The rows of Y fall into a few groups, which share some directions, and each row is roughly a mix of its group's hidden directions, except one row that fits no group.
Y, 100 rows:
[[ 3.31  1.97  0.47 -1.34 -1.48 -0.63  0.91  3.22  0.17  1.11]
 [ 1.09 -1.19 -0.29  3.00  2.10 -0.41  1.83  2.07 -0.55 -2.78]
 [ 1.72  1.64 -1.05 -2.82 -1.29  1.07 -3.24 -1.61 -0.48  1.04]
 [ 1.47 -0.29 -2.08 -1.72  0.35 -1.82  3.19  2.87  0.47  0.54]
 [-0.30 -0.13 -0.93  2.00  1.23  1.01  4.14  2.62 -0.61 -0.02]
 [ 2.34  2.01 -1.70 -0.70 -0.09 -1.86  0.92  3.43 -1.57 -0.62]
 [-1.12 -1.55  0.89  3.11  1.38 -2.21  2.93  1.42  0.38 -0.50]
 [ 1.79  2.50 -1.17 -1.76 -0.60  0.56 -3.75 -1.68 -0.60 -0.12]
 [ 0.26  2.83 -1.78 -1.73 -0.19  1.71 -0.51 -3.64  0.21  1.03]
 [-1.51 -0.81  1.50  0.89 -0.09 -2.93  3.07 -1.49 -1.36 -1.96]
 [-0.22  3.62  0.13 -1.19 -1.40 -1.91 -0.29 -1.39 -2.98 -0.91]
 [-2.44 -3.45  0.75  2.57  1.07  2.02  0.13 -0.56  1.03 -0.44]
 [ 1.11 -0.84 -3.10 -1.38  1.33  3.73  0.58 -1.48 -0.07  0.41]
 [-0.23 -3.53  0.27  0.45  0.41 -1.07  2.97  1.78  2.01 -1.30]
 [ 2.02  0.45 -0.77 -0.79 -1.33 -3.61  2.36  2.24 -0.99 -0.21]
 [ 1.24  2.66 -1.77 -3.08 -1.27  1.07 -0.08 -1.75 -1.61  1.50]
 [ 1.16  4.61 -1.09 -0.86  0.28  1.05 -0.62 -1.32 -0.80 -1.84]
 [-0.42  1.01 -1.05 -2.75 -0.81  0.83  4.10 -0.37 -0.59  1.84]
 [-0.89 -2.59 -1.97  1.65  3.06  0.53  2.50 -1.18 -0.60  0.31]
 [ 0.31 -2.95 -1.39 -0.24  0.01 -2.93 -1.13 -1.52 -2.89  0.77]
 [-2.64 -4.17  0.24  0.46  0.97 -1.23  1.04  1.45  0.30 -1.22]
 [-3.69 -2.62 -1.16  0.25  1.54  2.18 -1.01 -1.12  0.26 -0.70]
 [-0.19 -2.65 -1.43  2.58  1.89  0.35  1.12  2.22 -2.31 -0.92]
 [-1.66  0.46  1.22  0.13  0.12  1.66 -1.99 -4.24 -0.21  1.63]
 [ 2.07  2.37 -1.72 -2.94 -1.12  2.01 -2.00 -0.53 -0.62  0.65]
 [-2.21 -1.24 -0.80 -0.50  1.84  3.42  2.39 -0.23  0.98  1.66]
 [-2.62  0.53  0.88 -0.31  2.00  3.53 -0.54 -0.80  1.14  2.27]
 [-2.23 -3.60  0.13  1.31  2.13 -1.18  1.97  1.16  0.10 -1.01]
 [ 1.18  2.85  0.87 -0.57 -0.32 -3.65  1.48 -0.64 -2.28  0.33]
 [ 2.84  4.31 -0.70 -1.62 -0.73 -0.49  0.05 -0.49 -0.29  1.02]
 [ 0.75  2.55  0.45  0.81 -2.07  2.75 -2.15 -1.36 -1.93 -1.37]
 [-0.09  1.33  1.70  2.35  0.97 -2.31  1.49  2.65  0.53 -2.42]
 [ 2.81  1.88 -1.81 -2.31 -1.56 -2.16 -0.41  1.54 -1.13 -0.99]
 [-1.55 -2.23  1.93  3.11  0.75 -1.89 -2.22 -1.31 -0.19 -0.50]
 [ 3.35  1.06 -1.70 -0.69 -1.21 -2.05  2.49  2.06 -0.05 -0.27]
 [-0.65 -1.38  0.83  1.55  0.72  4.21 -1.78 -1.63  1.48  0.48]
 [-0.52 -1.20 -0.53  3.12  1.99  2.66  1.52  1.75  1.54 -1.14]
 [-1.68  3.14  2.13  0.51 -0.61  1.39 -2.92 -1.42 -0.58  1.10]
 [-0.41 -3.60  2.47  2.54 -0.08  0.48  1.28  0.52  1.62 -1.18]
 [-1.16 -3.05 -0.31 -0.96  2.12 -0.37  3.27  0.56  1.88 -1.03]
 [-1.76 -2.10  1.88  1.80  0.06  0.78 -3.65 -1.80 -0.25 -0.58]
 [ 1.34  2.47 -1.27  0.35 -0.21 -1.77  1.51 -1.74 -3.71  0.10]
 [ 0.55 -2.14  1.37  3.21 -0.85 -2.77 -0.15  1.59 -1.05 -1.69]
 [ 2.12  4.25  0.72 -1.41 -0.66 -2.23  0.99  0.12 -0.59 -0.17]
 [-1.67  0.14  0.57 -0.37 -0.79  2.51 -3.38 -2.85  0.17  1.45]
 [-0.52 -1.79 -1.20 -0.76 -0.07 -4.57 -0.63  0.24 -1.72 -1.43]
 [-0.70 -4.12 -0.12  0.83  1.08  0.74  1.15  1.58  2.85 -0.22]
 [ 0.41  4.74 -0.18 -1.36  0.38 -0.46  0.17  1.81  0.78  1.75]
 [ 1.18  0.74  0.42  3.34 -0.01 -3.43  0.69  1.35 -1.59 -1.43]
 [ 0.57 -1.48 -1.65 -2.33 -0.02  1.31 -4.05 -0.73 -0.56  1.48]
 [ 2.11  2.80 -1.46 -2.81 -0.44  1.52  1.69  1.37  1.52  0.04]
 [ 2.22  2.81  0.37  1.21 -1.36 -1.28  0.99  2.44  0.64 -2.57]
 [ 1.37  2.79 -1.89 -1.01 -0.38  0.51 -2.60 -0.15 -2.51  2.03]
 [ 1.78  2.17 -1.96 -3.49 -0.14  1.89  0.36 -0.25  0.31  2.02]
 [ 0.10  2.92  0.26  1.42 -0.87  0.91 -3.51 -1.13 -2.18  1.12]
 [ 0.02 -2.11 -0.57  3.13  1.52  3.28  0.61  1.77  0.74  0.42]
 [-1.11 -2.96 -0.31  0.29  0.84  3.19 -2.45 -0.46 -0.42  2.11]
 [ 1.05  2.04 -1.44 -2.67 -0.52  2.65 -1.99 -1.90 -0.39  1.56]
 [-1.78 -0.23  2.64  3.08 -0.64  2.21 -2.00 -1.11 -0.07 -1.28]
 [-0.21  1.08  0.16 -0.82 -0.25  0.15 -4.17 -0.26 -1.64  3.12]
 [-1.07 -0.76  1.17  4.66  0.71  1.11 -0.98  0.32 -0.53 -1.99]
 [-1.74 -1.28 -1.28  1.20  1.14 -1.36  0.50  2.10 -3.64 -1.74]
 [ 0.85  0.82 -1.87 -4.05 -0.42  2.79 -1.21 -0.11  0.70  0.82]
 [-2.03 -3.15  0.22  2.94  2.24 -0.06 -0.17  1.51  0.39 -1.29]
 [-2.09 -3.89 -0.47 -2.10  0.25  1.91 -1.91 -0.03  0.33  0.51]
 [-2.61 -0.26 -0.30 -2.60 -0.64 -2.02 -1.72 -2.39 -0.10  2.23]
 [-1.89  1.09  1.83 -2.72 -2.26 -2.31 -0.12 -1.59  1.73 -0.65]
 [ 1.87 -2.85 -0.29  1.97  1.24 -1.06  3.45  0.02  0.79  1.07]
 [ 1.10 -0.06  0.68  3.53 -1.18 -1.86 -0.32  0.90 -0.90 -3.34]
 [-1.78 -4.04  0.82  0.28  0.55 -0.58  2.09  1.20  2.25  0.37]
 [ 2.55  1.54 -1.87 -3.36 -1.31 -1.48  1.33  1.49 -0.05  0.55]
 [-1.99  1.85 -0.13  0.40  0.47  3.10 -2.54 -2.48 -0.31  1.34]
 [ 2.56 -1.30  1.23  2.20  0.79 -1.42  3.09  2.16  0.56 -0.41]
 [-0.49 -1.29  1.22  2.11  0.45 -1.89  0.07  2.48  1.01 -3.62]
 [ 2.37  1.77 -0.24 -2.36 -1.44 -3.35  1.29  1.55 -0.05 -0.36]
 [-1.42 -0.98  2.19  3.21  1.57  1.11 -1.40 -2.03  1.52  1.31]
 [ 2.29  0.70 -1.80 -1.38  0.77 -0.11  1.67  3.65  2.00 -0.46]
 [-0.26 -2.10  3.05  2.60 -0.94  1.30  0.82 -2.51  1.13 -0.72]
 [-0.82  1.54  0.71 -0.59  0.80  1.99 -0.68 -4.40  1.26  1.42]
 [-0.19 -2.24  0.87  2.64  1.47 -1.67  0.19  2.81  1.76 -1.76]
 [-0.24 -2.10  0.26  1.68  1.25 -3.33  0.69 -0.30 -1.68 -2.90]
 [-0.60 -4.49 -0.61  2.74 -0.28  1.03  0.65  0.70 -0.84 -0.87]
 [-0.36 -0.41  1.78  1.65 -0.42 -4.34  0.75  2.15  0.03 -1.23]
 [ 0.74 -0.01  2.03  0.78  0.12  3.41  0.71  1.30  3.40  1.07]
 [-2.88 -3.94 -0.22  1.59  1.12 -0.40  1.00  0.22 -1.66  0.49]
 [-0.31  1.64  0.28  0.62  2.98  3.23 -2.81  0.76 -0.13  0.92]
 [ 1.47  3.80 -0.53 -2.65 -0.67  1.57  0.46  0.97  1.24  1.53]
 [-0.85  2.60  2.78 -3.01 -1.21  1.45 -0.62 -0.75  1.14  1.34]
 [ 1.74  1.49 -1.83 -1.74  0.60  2.98 -1.37 -1.08 -1.71  2.24]
 [ 0.70 -3.50 -2.27 -1.37  2.21  1.13  2.40  0.08  0.31  0.31]
 [-1.82 -3.98  0.65  1.16  1.39  2.02  0.05  0.75  1.17  1.72]
 [-1.09 -3.88  1.15  0.71  0.43 -0.30  0.49  2.52  2.58 -0.56]
 [ 1.38  0.51 -0.55  2.13 -1.82 -0.70 -1.59  2.67  0.02 -3.38]
 [ 0.25 -1.50  0.18  1.31  0.81  3.61  0.51  2.38  1.19  2.61]
 [-1.10 -1.70 -0.76  1.01  1.08  4.27 -2.21 -0.79  0.96  0.61]
 [-2.04 -3.11 -0.67 -0.33  1.34  3.15  0.86 -1.46  1.64  0.44]
 [ 2.86 -0.34 -3.38 -0.23 -0.58 -1.83  0.76  2.23 -0.48  1.62]
 [ 1.21  0.95 -3.38 -2.80  0.46  0.68  1.81  2.43 -0.39 -0.44]
 [ 2.28  1.60 -0.67 -2.83 -0.71  2.66  0.46  1.39  2.14  1.14]
 [-1.38  0.70 -0.64  0.76  0.15 -0.21 -1.24 -3.05 -4.08  0.98]]
Here is one row from each group, named. Which group is each of the other rows in?
[-0.35 -1.11 -0.95 -3.70 -1.19  0.56  3.31  1.65  0.26  0.68] | S
[ 2.98  1.71 -0.03 -1.92 -0.60  1.01  1.37  3.05  0.73  1.83] | G
[ 1.85  4.01  1.81 -0.61 -0.55  0.82  0.07 -2.53  1.05  0.45] | Q

[-3.04 -4.38 -0.71  0.39  0.17 -1.21  0.61 -0.88 -0.34  0.19] | Q
[ 1.33  2.40  2.78  1.28 -1.63 -3.01  0.89 -0.57  1.02 -1.07] | S
[-0.20  0.06 -1.35 -1.04  0.14  2.94  1.33  1.65  2.90  2.71] | G
[-1.08  0.62 -2.76  0.50 -0.04  2.79 -1.76 -1.07 -3.09 -0.93] | Q
[-1.80  1.90  0.99  2.34  0.09 -0.40 -1.10 -3.01 -2.08 -1.97] | S
[-2.04 -2.86 -0.23  2.48  2.75  2.00  0.96  0.35  0.84 -0.14] | G
[-0.69  1.33  3.08  2.27 -0.97 -2.87 -0.36  1.54  0.08 -1.83] | G
[-0.11  1.16 -1.81 -1.55  0.09  2.18 -3.32 -2.40 -1.71  0.57] | S
[-2.60  1.71 -1.29 -3.23 -0.46 -1.02 -2.76  0.07 -1.01  0.38] | Q
[-0.49 -1.21 -2.21 -1.39  0.25 -4.16  0.40  0.57 -1.93 -1.32] | S
[-2.59  1.07 -0.59 -1.85  1.09  2.45 -2.82 -1.76  1.16  0.77] | Q
